[[126 141 138 123 120 118 125 125]
 [124 139 123 117 119 126 118 127]
 [123 139 124 117 119 124 119 126]
 [129 153 141 113 112 117 117 125]
 [133 112 126 139 139 136 137 131]
 [133 112 116 134 138 143 132 132]
 [124 130 115 120 125 133 121 128]
 [137 133 129 121 124 134 124 130]
 [137 135 142 127 125 125 129 128]
 [131 127 119 123 127 136 124 130]
 [115 130 123 127 126 121 126 125]
 [134 137 125 116 120 133 119 130]]
=>
[[125 126 141 138 123 120 118 125]
 [127 124 139 123 117 119 126 118]
 [126 123 139 124 117 119 124 119]
 [125 129 153 141 113 112 117 117]
 [131 133 112 126 139 139 136 137]
 [132 133 112 116 134 138 143 132]
 [128 124 130 115 120 125 133 121]
 [130 137 133 129 121 124 134 124]
 [128 137 135 142 127 125 125 129]
 [130 131 127 119 123 127 136 124]
 [125 115 130 123 127 126 121 126]
 [130 134 137 125 116 120 133 119]]

[[143 115 130 139 128 125]
 [130 122 123 126 123 131]
 [140 127 123 124 121 138]
 [127 138 122 113 121 145]
 [149 115 124 131 121 135]]
=>
[[125 143 115 130 139 128]
 [131 130 122 123 126 123]
 [138 140 127 123 124 121]
 [145 127 138 122 113 121]
 [135 149 115 124 131 121]]

[[122 118 122 135]
 [140 153 140 116]
 [121 110 120 135]
 [131 129 130 125]]
=>
[[135 122 118 122]
 [116 140 153 140]
 [135 121 110 120]
 [125 131 129 130]]

[[125 121]
 [141 133]
 [144 143]
 [122 104]]
=>
[[121 125]
 [133 141]
 [143 144]
 [104 122]]

[[137 144 135 132 139 134 107 145 142 128 113 130 147 147 123 120]
 [119 129 110 122 109 118 123 113 145 124 128 137 127 126 136 133]]
=>
[[120 137 144 135 132 139 134 107 145 142 128 113 130 147 147 123]
 [133 119 129 110 122 109 118 123 113 145 124 128 137 127 126 136]]

[[132 132 131 122 126 122 116 120 119 121 132 132 117]
 [138 135 137 109 107 145 139 134 135 120 133 134 139]
 [117 120 119 148 150 113 118 123 122 138 122 121 118]
 [126 126 127 133 129 138 140 136 137 135 126 126 140]]
=>
[[117 132 132 131 122 126 122 116 120 119 121 132 132]
 [139 138 135 137 109 107 145 139 134 135 120 133 134]
 [118 117 120 119 148 150 113 118 123 122 138 122 121]
 [140 126 126 127 133 129 138 140 136 137 135 126 126]]

[[127 114 110 129 152]
 [128 130 128 128 124]]
=>
[[152 127 114 110 129]
 [124 128 130 128 128]]

[[111 133 107]
 [143 110 131]
 [115 120 130]
 [142 111 130]
 [116 112 128]]
=>
[[107 111 133]
 [131 143 110]
 [130 115 120]
 [130 142 111]
 [128 116 112]]
